In the data rows, 128 means zero.
Here are some numbered points:
c(151, 139, 146, 140, 135, 124, 137, 147, 157, 135, 145, 147, 146, 142, 138, 144, 148, 131, 151, 148, 122) 0
c(110, 103, 114, 107, 106, 094, 092, 106, 103, 087, 110, 109, 095, 091, 113, 098, 113, 103, 104, 100, 092) 1
c(152, 153, 155, 133, 156, 142, 153, 137, 141, 133, 130, 133, 137, 139, 135, 149, 136, 167, 150, 147, 138) 2
c(121, 132, 125, 131, 118, 119, 119, 129, 127, 114, 115, 121, 119, 119, 129, 133, 125, 119, 119, 119, 117) 3
c(161, 152, 149, 153, 149, 135, 163, 156, 162, 150, 150, 161, 157, 152, 170, 155, 172, 163, 167, 174, 168) 4
c(129, 111, 122, 126, 121, 110, 133, 112, 122, 132, 113, 114, 113, 117, 124, 118, 124, 127, 134, 126, 127) 5
c(134, 138, 141, 138, 118, 123, 139, 117, 144, 134, 114, 142, 114, 138, 150, 135, 125, 130, 121, 130, 128) 6
c(168, 156, 167, 144, 156, 152, 147, 156, 165, 153, 152, 166, 152, 149, 164, 155, 151, 171, 153, 165, 155) 7
c(148, 172, 139, 164, 141, 148, 148, 151, 141, 160, 152, 134, 151, 164, 151, 150, 143, 156, 165, 158, 146) 8
c(134, 135, 142, 130, 154, 117, 152, 148, 140, 131, 128, 141, 153, 119, 147, 147, 156, 149, 142, 134, 146) 9
c(125, 054, 255, 237, 066, 103, 000, 255, 170, 072, 247, 177, 207, 153, 000, 166, 120, 097, 131, 011, 073) 10
c(139, 144, 146, 137, 142, 124, 138, 139, 145, 130, 136, 148, 134, 147, 139, 131, 136, 140, 140, 137, 141) 11
c(102, 101, 095, 101, 093, 086, 097, 096, 097, 101, 092, 085, 098, 104, 103, 100, 102, 100, 100, 096, 099) 12
c(152, 141, 137, 136, 151, 150, 152, 149, 151, 157, 142, 151, 132, 139, 150, 141, 148, 146, 146, 137, 133) 13
c(152, 147, 161, 153, 161, 154, 151, 155, 165, 154, 160, 161, 143, 156, 163, 171, 154, 162, 152, 165, 145) 14
c(137, 150, 163, 167, 128, 139, 152, 153, 146, 163, 144, 145, 137, 144, 174, 146, 141, 149, 131, 139, 141) 15
c(145, 168, 152, 131, 184, 120, 150, 143, 135, 126, 137, 152, 148, 149, 169, 171, 149, 153, 128, 167, 142) 16
c(141, 134, 134, 147, 150, 147, 139, 151, 134, 137, 137, 139, 141, 131, 128, 144, 148, 145, 128, 130, 143) 17
c(000, 255, 156, 014, 014, 255, 150, 000, 195, 000, 132, 255, 000, 255, 255, 255, 000, 205, 004, 000, 056) 18
c(081, 255, 085, 060, 096, 245, 255, 068, 146, 059, 208, 115, 255, 018, 000, 139, 234, 162, 111, 235, 229) 19
c(159, 148, 169, 146, 147, 174, 176, 166, 153, 156, 140, 157, 146, 137, 172, 151, 164, 142, 141, 150, 165) 20
c(099, 098, 100, 084, 090, 088, 104, 100, 093, 105, 086, 098, 110, 088, 109, 085, 101, 087, 087, 104, 093) 21
c(138, 117, 118, 130, 137, 119, 132, 142, 131, 123, 135, 127, 125, 136, 131, 129, 140, 146, 121, 123, 117) 22
c(104, 104, 104, 091, 103, 090, 115, 096, 122, 102, 091, 092, 106, 101, 113, 115, 097, 106, 092, 109, 092) 23
c(127, 128, 138, 133, 135, 127, 145, 129, 146, 133, 118, 140, 117, 124, 138, 124, 140, 126, 117, 126, 128) 24
c(121, 112, 131, 117, 117, 127, 132, 120, 118, 124, 112, 118, 115, 116, 120, 125, 115, 117, 112, 137, 109) 25
c(141, 150, 153, 149, 152, 135, 145, 147, 135, 137, 136, 140, 135, 157, 157, 141, 149, 145, 149, 140, 146) 26
c(139, 140, 143, 137, 127, 117, 144, 140, 138, 147, 146, 141, 140, 138, 154, 149, 136, 153, 131, 127, 136) 27
c(103, 099, 103, 108, 110, 105, 099, 109, 121, 110, 107, 113, 099, 104, 118, 109, 117, 109, 100, 111, 102) 28
c(130, 125, 127, 123, 135, 122, 127, 132, 134, 122, 120, 130, 129, 123, 121, 124, 129, 125, 136, 135, 130) 29
c(126, 099, 098, 093, 099, 109, 112, 099, 096, 106, 108, 116, 098, 104, 107, 119, 094, 108, 080, 098, 099) 30
c(133, 130, 134, 144, 148, 118, 138, 132, 124, 147, 148, 131, 133, 126, 129, 137, 138, 129, 134, 143, 130) 31
c(144, 138, 143, 133, 152, 130, 154, 139, 137, 144, 140, 138, 141, 140, 143, 142, 144, 155, 140, 139, 155) 32
c(152, 125, 149, 137, 136, 131, 138, 139, 142, 150, 134, 142, 140, 118, 143, 136, 143, 147, 150, 129, 133) 33
c(141, 125, 138, 114, 128, 127, 134, 128, 139, 128, 137, 127, 145, 141, 126, 138, 130, 132, 123, 135, 119) 34
c(153, 138, 145, 138, 147, 137, 144, 148, 139, 144, 143, 170, 140, 140, 146, 155, 156, 154, 149, 138, 140) 35
c(107, 098, 109, 104, 099, 089, 118, 110, 124, 109, 110, 109, 104, 093, 108, 096, 129, 099, 103, 094, 098) 36
c(142, 136, 146, 156, 148, 138, 138, 136, 147, 145, 138, 140, 142, 128, 142, 134, 136, 148, 143, 157, 136) 37
c(136, 120, 136, 128, 136, 126, 132, 123, 138, 135, 129, 140, 126, 127, 119, 138, 126, 127, 123, 122, 137) 38
c(148, 141, 136, 134, 141, 113, 136, 126, 133, 131, 117, 143, 129, 131, 126, 133, 140, 135, 130, 119, 146) 39
c(169, 157, 185, 192, 182, 170, 159, 198, 173, 137, 183, 146, 157, 143, 179, 161, 172, 133, 151, 182, 182) 40
c(119, 115, 123, 113, 127, 102, 129, 117, 124, 109, 105, 111, 122, 103, 119, 116, 132, 123, 114, 117, 121) 41
c(107, 161, 112, 194, 220, 000, 000, 092, 214, 089, 163, 201, 093, 252, 142, 054, 193, 038, 039, 229, 150) 42
c(141, 148, 159, 150, 146, 169, 177, 108, 162, 143, 147, 175, 171, 147, 145, 166, 113, 174, 195, 122, 133) 43
c(119, 136, 129, 118, 142, 095, 123, 134, 120, 103, 110, 106, 109, 125, 136, 142, 122, 142, 110, 135, 101) 44
c(208, 091, 010, 101, 222, 084, 153, 210, 209, 182, 024, 146, 242, 221, 255, 054, 255, 053, 255, 255, 237) 45
c(129, 131, 137, 128, 136, 121, 137, 133, 135, 139, 131, 134, 136, 131, 147, 134, 134, 142, 135, 131, 133) 46
c(079, 068, 091, 088, 089, 074, 076, 085, 084, 079, 080, 078, 086, 068, 090, 099, 096, 075, 067, 088, 076) 47
c(117, 159, 121, 131, 112, 141, 163, 116, 148, 130, 146, 128, 173, 121, 108, 136, 141, 171, 144, 147, 143) 48
c(143, 137, 149, 149, 149, 136, 136, 132, 152, 145, 130, 146, 139, 132, 149, 158, 150, 158, 152, 152, 138) 49
c(146, 156, 160, 154, 167, 147, 156, 149, 146, 156, 154, 154, 150, 143, 164, 161, 160, 151, 152, 164, 164) 50
c(122, 141, 135, 141, 125, 109, 129, 124, 144, 131, 113, 146, 121, 124, 139, 145, 127, 138, 143, 122, 131) 51
c(161, 158, 140, 149, 142, 142, 141, 154, 143, 158, 145, 151, 150, 135, 149, 148, 164, 163, 140, 159, 138) 52
c(132, 127, 154, 139, 145, 126, 151, 144, 144, 130, 137, 146, 145, 135, 153, 148, 151, 134, 138, 149, 127) 53
c(097, 097, 131, 089, 097, 187, 147, 152, 155, 134, 067, 103, 102, 110, 140, 099, 122, 127, 122, 137, 171) 54
c(183, 167, 184, 180, 192, 165, 179, 181, 191, 179, 166, 172, 183, 173, 179, 179, 188, 176, 173, 180, 174) 55
c(151, 141, 150, 153, 141, 147, 150, 166, 156, 155, 147, 165, 150, 133, 143, 158, 159, 151, 152, 142, 153) 56
c(156, 140, 163, 147, 169, 133, 160, 166, 159, 148, 156, 156, 158, 137, 163, 155, 151, 153, 148, 155, 157) 57
c(132, 146, 131, 140, 137, 132, 136, 128, 119, 139, 127, 132, 117, 125, 136, 146, 144, 134, 130, 137, 139) 58
c(155, 143, 180, 163, 167, 137, 140, 176, 150, 158, 152, 164, 159, 147, 149, 167, 157, 170, 137, 159, 159) 59
c(145, 143, 154, 141, 138, 144, 143, 152, 143, 156, 141, 138, 136, 150, 149, 152, 149, 146, 143, 148, 147) 60
c(102, 103, 104, 095, 090, 104, 108, 097, 097, 089, 071, 098, 099, 090, 097, 102, 098, 103, 090, 100, 099) 61
c(090, 132, 120, 101, 099, 125, 127, 095, 111, 107, 123, 164, 071, 161, 156, 148, 104, 129, 097, 067, 101) 62
c(124, 130, 127, 129, 126, 125, 132, 126, 131, 130, 128, 134, 125, 121, 134, 127, 134, 121, 121, 131, 132) 63
c(140, 133, 145, 157, 140, 130, 150, 130, 146, 137, 136, 139, 136, 128, 150, 137, 139, 139, 125, 148, 131) 64
c(094, 084, 087, 090, 090, 085, 100, 099, 101, 100, 080, 101, 072, 087, 096, 110, 097, 091, 095, 081, 092) 65
c(106, 099, 102, 119, 106, 108, 120, 116, 114, 100, 117, 108, 093, 101, 115, 121, 121, 122, 109, 115, 117) 66
c(133, 124, 137, 133, 142, 128, 146, 144, 131, 134, 123, 134, 126, 128, 135, 129, 139, 139, 120, 126, 117) 67
c(122, 129, 128, 106, 105, 099, 111, 112, 112, 104, 111, 120, 113, 119, 133, 106, 120, 115, 123, 113, 117) 68
c(134, 131, 137, 127, 134, 126, 120, 142, 141, 130, 122, 146, 132, 124, 131, 137, 132, 129, 125, 135, 133) 69
c(109, 126, 129, 106, 112, 116, 135, 115, 113, 123, 122, 124, 113, 126, 131, 127, 125, 119, 122, 107, 124) 70
c(148, 000, 029, 173, 140, 105, 000, 227, 192, 025, 126, 138, 255, 222, 026, 118, 217, 139, 222, 206, 127) 71
c(130, 119, 119, 114, 123, 104, 139, 125, 127, 121, 128, 115, 112, 112, 128, 123, 128, 136, 116, 101, 124) 72
c(099, 113, 114, 106, 105, 103, 121, 102, 108, 112, 099, 102, 115, 111, 130, 110, 109, 131, 121, 109, 102) 73
c(124, 118, 126, 117, 146, 129, 135, 132, 133, 127, 132, 122, 129, 114, 144, 130, 130, 139, 128, 114, 131) 74
c(121, 127, 137, 122, 132, 112, 122, 128, 120, 137, 125, 119, 122, 117, 147, 136, 137, 131, 131, 151, 122) 75
c(153, 157, 170, 145, 144, 150, 162, 164, 150, 146, 145, 157, 157, 152, 163, 151, 165, 174, 143, 160, 161) 76
c(255, 112, 067, 018, 187, 173, 255, 000, 129, 153, 235, 065, 255, 255, 000, 143, 012, 126, 255, 255, 255) 77
c(134, 143, 111, 138, 143, 135, 138, 139, 128, 142, 148, 143, 134, 132, 130, 125, 141, 144, 137, 144, 135) 78
c(087, 073, 100, 085, 095, 083, 085, 087, 091, 085, 086, 100, 079, 084, 101, 088, 106, 090, 086, 076, 086) 79
c(149, 089, 255, 215, 112, 132, 000, 255, 168, 097, 255, 177, 205, 159, 042, 175, 142, 124, 158, 048, 111) 80
c(139, 142, 147, 134, 139, 133, 143, 148, 146, 142, 114, 135, 140, 142, 143, 142, 141, 140, 139, 137, 136) 81
c(099, 103, 115, 096, 102, 094, 110, 100, 102, 120, 097, 104, 090, 096, 107, 106, 113, 101, 104, 090, 099) 82
c(149, 138, 148, 150, 147, 141, 152, 161, 162, 151, 150, 169, 150, 147, 166, 142, 151, 148, 152, 133, 143) 83
c(123, 124, 127, 127, 132, 119, 123, 125, 119, 130, 112, 125, 122, 116, 122, 118, 129, 117, 119, 129, 120) 84
c(141, 138, 137, 143, 131, 145, 143, 148, 135, 140, 139, 136, 145, 132, 129, 146, 153, 137, 143, 137, 141) 85
c(127, 104, 106, 106, 123, 098, 126, 104, 112, 121, 098, 106, 109, 112, 108, 121, 102, 117, 103, 104, 108) 86
c(109, 123, 124, 139, 122, 106, 132, 138, 121, 126, 130, 124, 123, 118, 133, 133, 134, 132, 114, 116, 115) 87
c(097, 169, 119, 063, 168, 075, 107, 077, 077, 030, 105, 072, 069, 095, 135, 160, 082, 127, 061, 165, 062) 88
c(136, 118, 116, 117, 128, 117, 120, 148, 130, 125, 129, 142, 123, 109, 136, 130, 140, 142, 128, 133, 114) 89
c(108, 132, 113, 118, 127, 102, 134, 122, 125, 117, 116, 124, 106, 117, 129, 116, 116, 140, 115, 118, 120) 90
c(130, 128, 113, 118, 132, 115, 130, 133, 140, 132, 135, 128, 112, 106, 113, 134, 137, 110, 127, 133, 118) 91
c(111, 106, 114, 113, 116, 115, 120, 131, 116, 118, 125, 117, 119, 104, 117, 112, 110, 124, 125, 107, 121) 92
c(132, 115, 137, 128, 128, 134, 138, 140, 137, 126, 134, 132, 126, 129, 135, 145, 135, 133, 119, 126, 137) 93
c(139, 122, 128, 125, 141, 120, 128, 140, 131, 126, 115, 140, 129, 131, 134, 134, 128, 138, 139, 133, 132) 94
c(123, 110, 124, 114, 120, 105, 128, 128, 115, 129, 121, 110, 118, 098, 125, 116, 127, 131, 114, 115, 127) 95
c(113, 104, 097, 116, 118, 104, 123, 119, 110, 120, 105, 133, 114, 087, 118, 122, 118, 123, 106, 113, 120) 96
c(082, 220, 142, 002, 251, 033, 071, 042, 052, 000, 099, 008, 020, 120, 184, 203, 033, 161, 006, 247, 017) 97
c(096, 097, 103, 095, 084, 094, 074, 091, 105, 090, 103, 086, 066, 081, 094, 093, 094, 084, 102, 094, 101) 98
c(173, 155, 163, 142, 162, 159, 177, 158, 174, 152, 171, 160, 158, 157, 157, 163, 155, 170, 161, 167, 169) 99
c(133, 142, 128, 146, 140, 130, 136, 141, 142, 142, 128, 137, 133, 117, 150, 133, 141, 130, 133, 135, 138) 100
c(146, 143, 126, 141, 130, 124, 141, 140, 144, 146, 127, 133, 120, 144, 148, 148, 136, 141, 143, 139, 125) 101
c(155, 140, 134, 138, 134, 141, 154, 148, 150, 141, 132, 138, 142, 141, 146, 144, 147, 142, 136, 130, 133) 102
c(096, 118, 107, 119, 111, 118, 105, 089, 086, 121, 126, 107, 125, 121, 104, 112, 110, 117, 122, 107, 084) 103
c(107, 098, 101, 109, 112, 089, 119, 106, 110, 121, 086, 104, 102, 087, 121, 105, 122, 111, 107, 097, 103) 104
c(126, 125, 125, 127, 120, 110, 121, 143, 110, 118, 118, 124, 116, 101, 126, 123, 124, 116, 121, 127, 120) 105
c(126, 128, 126, 130, 122, 128, 123, 125, 130, 129, 111, 134, 140, 111, 134, 125, 109, 131, 114, 115, 121) 106
c(128, 123, 116, 128, 134, 122, 141, 147, 130, 128, 114, 123, 119, 114, 119, 142, 138, 132, 121, 132, 126) 107
c(131, 117, 130, 116, 119, 135, 134, 126, 133, 134, 114, 124, 111, 116, 123, 128, 140, 130, 120, 129, 123) 108
c(109, 131, 114, 120, 124, 111, 137, 118, 132, 125, 115, 127, 118, 114, 120, 113, 128, 133, 127, 111, 123) 109
c(101, 097, 104, 084, 097, 077, 095, 104, 106, 103, 088, 110, 097, 093, 105, 098, 096, 107, 087, 100, 091) 110
c(125, 123, 126, 121, 140, 113, 127, 125, 131, 123, 105, 123, 127, 123, 116, 138, 127, 134, 119, 136, 123) 111
c(114, 121, 132, 115, 132, 125, 122, 122, 122, 121, 127, 134, 116, 129, 138, 132, 122, 135, 120, 126, 119) 112
c(131, 119, 108, 098, 110, 099, 123, 119, 089, 110, 095, 119, 112, 100, 107, 111, 126, 105, 122, 105, 106) 113
c(032, 255, 000, 219, 139, 162, 037, 065, 000, 255, 255, 000, 142, 255, 077, 043, 004, 001, 204, 154, 228) 114
c(193, 107, 066, 040, 143, 120, 189, 000, 093, 111, 145, 062, 194, 157, 000, 105, 069, 117, 196, 163, 232) 115
c(127, 123, 126, 131, 129, 121, 149, 135, 133, 121, 130, 140, 133, 117, 132, 119, 152, 119, 129, 120, 131) 116
c(145, 143, 154, 132, 132, 141, 147, 136, 155, 137, 158, 152, 131, 135, 154, 157, 153, 147, 143, 146, 145) 117
c(181, 084, 255, 255, 156, 244, 071, 236, 161, 000, 255, 030, 068, 080, 169, 034, 147, 000, 018, 217, 255) 118
c(129, 136, 128, 121, 118, 118, 135, 123, 133, 120, 112, 119, 122, 117, 124, 136, 134, 125, 120, 123, 130) 119
c(097, 103, 114, 104, 103, 100, 113, 108, 101, 103, 097, 101, 099, 105, 114, 109, 103, 104, 098, 109, 097) 120
c(107, 192, 113, 093, 111, 188, 198, 099, 145, 092, 157, 112, 202, 064, 057, 127, 162, 145, 117, 162, 161) 121
c(137, 141, 138, 125, 140, 120, 145, 150, 139, 155, 140, 128, 130, 129, 154, 136, 134, 144, 134, 125, 136) 122
c(131, 084, 255, 195, 088, 114, 019, 245, 151, 083, 198, 160, 173, 142, 045, 154, 129, 101, 128, 052, 101) 123
c(115, 091, 111, 098, 116, 102, 114, 114, 109, 115, 104, 112, 117, 103, 116, 116, 116, 112, 100, 109, 097) 124
c(116, 107, 120, 117, 118, 105, 106, 130, 121, 127, 117, 134, 113, 120, 122, 124, 116, 115, 109, 117, 124) 125
c(139, 128, 131, 138, 147, 116, 123, 142, 134, 144, 135, 140, 129, 125, 130, 131, 136, 143, 140, 136, 136) 126
c(128, 132, 151, 138, 143, 123, 126, 140, 134, 134, 123, 161, 142, 133, 140, 142, 138, 131, 148, 135, 136) 127
c(143, 129, 144, 140, 140, 125, 141, 151, 142, 153, 130, 135, 134, 130, 150, 140, 161, 130, 137, 147, 127) 128
c(146, 122, 150, 181, 145, 166, 125, 158, 151, 103, 177, 114, 131, 125, 136, 126, 149, 093, 101, 159, 156) 129
c(081, 112, 100, 125, 094, 125, 136, 055, 103, 092, 080, 151, 136, 106, 097, 120, 065, 155, 150, 083, 078) 130
c(148, 123, 138, 148, 141, 127, 152, 151, 147, 150, 135, 159, 143, 130, 146, 153, 150, 153, 140, 141, 146) 131
c(131, 142, 134, 139, 139, 136, 138, 137, 136, 137, 132, 126, 142, 142, 142, 147, 145, 144, 130, 147, 149) 132
c(106, 097, 100, 095, 095, 098, 100, 109, 117, 107, 093, 111, 103, 088, 101, 101, 114, 100, 103, 097, 099) 133
Which point above is nearest to each new point, looking only along the 8 directions in which the numbered points spread most? Its number follows each.
c(154, 128, 144, 138, 150, 134, 131, 147, 146, 149, 133, 138, 135, 136, 130, 143, 150, 156, 136, 153, 152) : 37
c(123, 110, 104, 102, 111, 088, 112, 114, 114, 099, 091, 103, 108, 103, 112, 125, 110, 122, 103, 105, 111) : 124
c(119, 183, 121, 117, 129, 169, 193, 113, 139, 129, 148, 148, 178, 099, 113, 143, 161, 163, 143, 174, 149) : 48
c(042, 255, 000, 228, 153, 148, 071, 087, 000, 255, 255, 000, 149, 255, 072, 036, 017, 010, 205, 147, 225) : 114
c(118, 104, 121, 118, 136, 121, 133, 117, 113, 121, 124, 118, 121, 108, 124, 145, 132, 130, 121, 115, 123) : 72
c(000, 092, 255, 164, 000, 166, 255, 101, 012, 244, 132, 159, 041, 193, 255, 095, 154, 127, 044, 148, 150) : 15
c(127, 117, 117, 128, 121, 130, 132, 125, 123, 138, 121, 134, 128, 122, 135, 134, 127, 118, 114, 135, 124) : 63
c(130, 124, 130, 116, 139, 117, 113, 126, 128, 117, 136, 130, 121, 128, 129, 136, 141, 146, 127, 127, 128) : 22
c(255, 188, 000, 111, 255, 255, 056, 103, 114, 255, 255, 000, 157, 236, 201, 000, 255, 203, 225, 119, 041) : 8
c(122, 120, 124, 126, 099, 098, 120, 131, 117, 115, 114, 116, 120, 101, 114, 118, 118, 122, 117, 123, 125) : 92
c(027, 153, 207, 196, 088, 137, 255, 000, 253, 131, 010, 171, 208, 150, 128, 185, 000, 255, 255, 033, 043) : 43
c(157, 182, 162, 161, 147, 164, 171, 164, 165, 151, 150, 159, 173, 158, 154, 163, 158, 160, 157, 167, 166) : 99
c(142, 148, 138, 160, 134, 138, 141, 149, 135, 159, 144, 131, 146, 139, 148, 156, 136, 149, 137, 151, 142) : 60
c(171, 129, 099, 145, 044, 184, 103, 160, 124, 106, 150, 152, 160, 116, 089, 120, 075, 108, 113, 172, 167) : 48
c(211, 026, 000, 134, 241, 163, 039, 163, 129, 194, 181, 060, 197, 199, 119, 071, 187, 153, 182, 145, 100) : 126
c(131, 132, 147, 151, 154, 134, 138, 141, 153, 133, 137, 143, 148, 143, 139, 157, 155, 154, 138, 136, 141) : 0
c(103, 156, 145, 139, 117, 148, 186, 069, 183, 134, 088, 127, 161, 126, 134, 154, 103, 225, 224, 114, 123) : 43
c(115, 155, 124, 105, 132, 095, 125, 123, 117, 124, 118, 123, 112, 123, 138, 135, 125, 137, 108, 131, 094) : 44
c(152, 157, 151, 154, 135, 137, 155, 143, 163, 162, 129, 166, 165, 146, 163, 153, 136, 146, 137, 143, 147) : 83
c(147, 141, 135, 149, 108, 149, 140, 140, 140, 136, 129, 145, 154, 137, 143, 145, 139, 122, 136, 148, 155) : 85
c(134, 133, 129, 136, 149, 119, 143, 146, 146, 125, 134, 135, 116, 123, 145, 125, 142, 149, 130, 127, 126) : 67
c(159, 167, 152, 176, 178, 172, 170, 170, 164, 151, 167, 169, 154, 171, 160, 172, 156, 169, 175, 168, 157) : 99
c(000, 027, 255, 000, 004, 255, 203, 241, 255, 229, 000, 065, 000, 046, 163, 019, 147, 144, 106, 254, 255) : 54
c(132, 142, 133, 139, 144, 132, 156, 139, 139, 152, 144, 144, 160, 141, 142, 147, 144, 137, 146, 143, 136) : 32
c(132, 137, 142, 133, 131, 134, 144, 138, 144, 140, 130, 135, 132, 132, 139, 143, 156, 145, 134, 138, 125) : 81
c(129, 125, 125, 109, 131, 106, 118, 117, 126, 099, 109, 112, 118, 118, 125, 126, 110, 135, 106, 128, 102) : 44
c(118, 117, 129, 143, 126, 137, 127, 127, 139, 115, 105, 141, 127, 116, 134, 134, 119, 138, 126, 123, 121) : 106
c(129, 139, 143, 136, 136, 144, 143, 147, 135, 127, 135, 146, 143, 131, 136, 144, 147, 131, 124, 133, 144) : 17
c(169, 163, 172, 174, 182, 180, 177, 192, 166, 190, 174, 169, 171, 173, 190, 185, 180, 173, 161, 169, 190) : 55
c(206, 099, 065, 047, 133, 119, 194, 000, 103, 105, 147, 065, 207, 174, 000, 108, 054, 121, 180, 153, 226) : 115
c(183, 153, 182, 163, 172, 162, 172, 183, 168, 185, 174, 192, 169, 165, 176, 186, 181, 175, 172, 171, 186) : 55
c(075, 067, 094, 135, 089, 215, 004, 052, 036, 051, 128, 238, 187, 089, 067, 105, 084, 086, 113, 004, 040) : 130
c(170, 173, 181, 168, 176, 163, 178, 170, 181, 167, 161, 176, 179, 161, 188, 166, 174, 173, 161, 175, 165) : 55
c(128, 160, 116, 141, 137, 124, 115, 123, 102, 140, 140, 109, 131, 151, 129, 142, 113, 129, 136, 139, 111) : 31
c(129, 117, 122, 115, 143, 114, 123, 112, 113, 117, 122, 112, 117, 107, 127, 115, 122, 114, 106, 109, 107) : 25
c(116, 110, 126, 115, 112, 107, 111, 127, 116, 122, 112, 125, 111, 117, 127, 120, 119, 111, 120, 114, 109) : 125
c(164, 142, 145, 135, 146, 142, 167, 154, 153, 160, 151, 153, 145, 153, 162, 156, 150, 158, 152, 145, 143) : 52
c(123, 121, 131, 137, 133, 135, 130, 136, 125, 121, 112, 135, 119, 126, 146, 126, 138, 130, 104, 135, 117) : 24
c(156, 146, 151, 159, 148, 162, 144, 159, 153, 148, 146, 164, 152, 141, 152, 163, 164, 139, 148, 153, 153) : 56
c(142, 151, 161, 143, 149, 131, 174, 154, 148, 126, 144, 149, 137, 162, 161, 169, 153, 154, 136, 170, 143) : 16
c(162, 117, 118, 120, 128, 134, 148, 111, 124, 108, 128, 139, 137, 129, 096, 130, 120, 131, 144, 135, 137) : 34
c(107, 108, 108, 109, 108, 113, 109, 111, 101, 112, 111, 101, 110, 114, 123, 124, 122, 120, 101, 103, 122) : 66
c(115, 104, 126, 107, 121, 099, 119, 120, 107, 106, 095, 118, 104, 109, 116, 118, 118, 108, 109, 112, 099) : 124
c(029, 255, 000, 205, 135, 160, 064, 066, 000, 255, 255, 000, 146, 255, 098, 037, 007, 008, 196, 163, 235) : 114
c(160, 255, 255, 176, 199, 255, 059, 064, 201, 099, 192, 000, 012, 127, 198, 116, 148, 066, 204, 148, 255) : 129
c(255, 213, 100, 207, 000, 255, 072, 255, 133, 142, 238, 227, 255, 167, 017, 096, 000, 054, 072, 255, 255) : 129
c(152, 121, 135, 139, 169, 122, 155, 174, 162, 160, 116, 166, 167, 144, 167, 126, 175, 128, 210, 202, 174) : 4
c(118, 093, 107, 096, 099, 111, 121, 116, 122, 119, 095, 108, 114, 110, 127, 131, 116, 115, 112, 121, 122) : 96
c(130, 134, 145, 139, 121, 129, 149, 131, 126, 146, 140, 142, 135, 130, 138, 145, 135, 151, 125, 136, 122) : 27
c(114, 120, 112, 114, 114, 106, 109, 112, 116, 109, 105, 121, 118, 107, 119, 108, 102, 122, 111, 125, 119) : 68
c(087, 220, 104, 076, 096, 184, 209, 087, 129, 079, 166, 103, 204, 055, 041, 108, 168, 116, 100, 161, 180) : 121
c(143, 132, 125, 142, 130, 109, 125, 130, 140, 133, 108, 132, 131, 136, 146, 136, 136, 133, 127, 140, 141) : 94
c(112, 121, 108, 113, 114, 111, 115, 111, 110, 116, 112, 129, 117, 105, 113, 123, 120, 123, 111, 112, 111) : 68
c(099, 024, 255, 245, 052, 082, 000, 255, 150, 056, 255, 173, 202, 140, 000, 161, 098, 070, 120, 000, 072) : 10
c(137, 231, 195, 141, 144, 208, 064, 074, 160, 104, 160, 054, 054, 136, 165, 101, 129, 071, 165, 127, 204) : 129
c(090, 095, 092, 099, 103, 091, 118, 104, 093, 104, 107, 089, 090, 109, 105, 093, 105, 106, 106, 109, 100) : 12
c(000, 245, 123, 043, 022, 255, 136, 000, 168, 015, 126, 255, 000, 255, 255, 246, 000, 173, 024, 000, 073) : 18
c(143, 148, 150, 126, 133, 122, 144, 142, 144, 139, 138, 149, 141, 143, 131, 141, 130, 128, 135, 140, 129) : 11
c(123, 107, 098, 103, 110, 120, 109, 115, 112, 108, 103, 096, 118, 105, 116, 109, 116, 115, 101, 124, 105) : 66
c(135, 124, 152, 136, 119, 130, 139, 131, 142, 123, 127, 138, 132, 135, 132, 140, 139, 139, 132, 124, 147) : 93
c(157, 160, 147, 158, 149, 140, 155, 148, 147, 160, 129, 144, 136, 142, 159, 155, 157, 161, 155, 154, 154) : 52
c(121, 106, 121, 110, 108, 101, 111, 119, 111, 111, 117, 128, 111, 120, 113, 111, 121, 116, 103, 116, 105) : 68
c(094, 085, 094, 094, 086, 086, 108, 110, 102, 094, 101, 115, 099, 093, 109, 121, 106, 094, 104, 108, 105) : 133
c(142, 148, 137, 132, 135, 138, 141, 144, 137, 133, 140, 144, 132, 132, 153, 142, 154, 146, 127, 151, 140) : 64
c(190, 115, 000, 082, 255, 163, 057, 100, 080, 246, 164, 003, 102, 152, 137, 022, 158, 126, 134, 103, 054) : 5
c(105, 113, 121, 103, 109, 095, 123, 116, 111, 116, 103, 105, 116, 109, 114, 113, 106, 135, 121, 123, 099) : 86
c(105, 106, 098, 109, 114, 113, 104, 109, 106, 114, 126, 117, 093, 115, 120, 104, 113, 110, 106, 110, 082) : 28
c(178, 170, 170, 176, 176, 151, 180, 180, 171, 179, 158, 170, 163, 170, 161, 166, 181, 163, 167, 175, 180) : 55
c(042, 047, 090, 215, 095, 255, 000, 000, 000, 021, 182, 255, 255, 113, 076, 134, 064, 119, 138, 000, 000) : 130
c(166, 178, 159, 139, 092, 107, 218, 117, 115, 130, 179, 077, 156, 033, 038, 184, 000, 000, 087, 000, 028) : 103
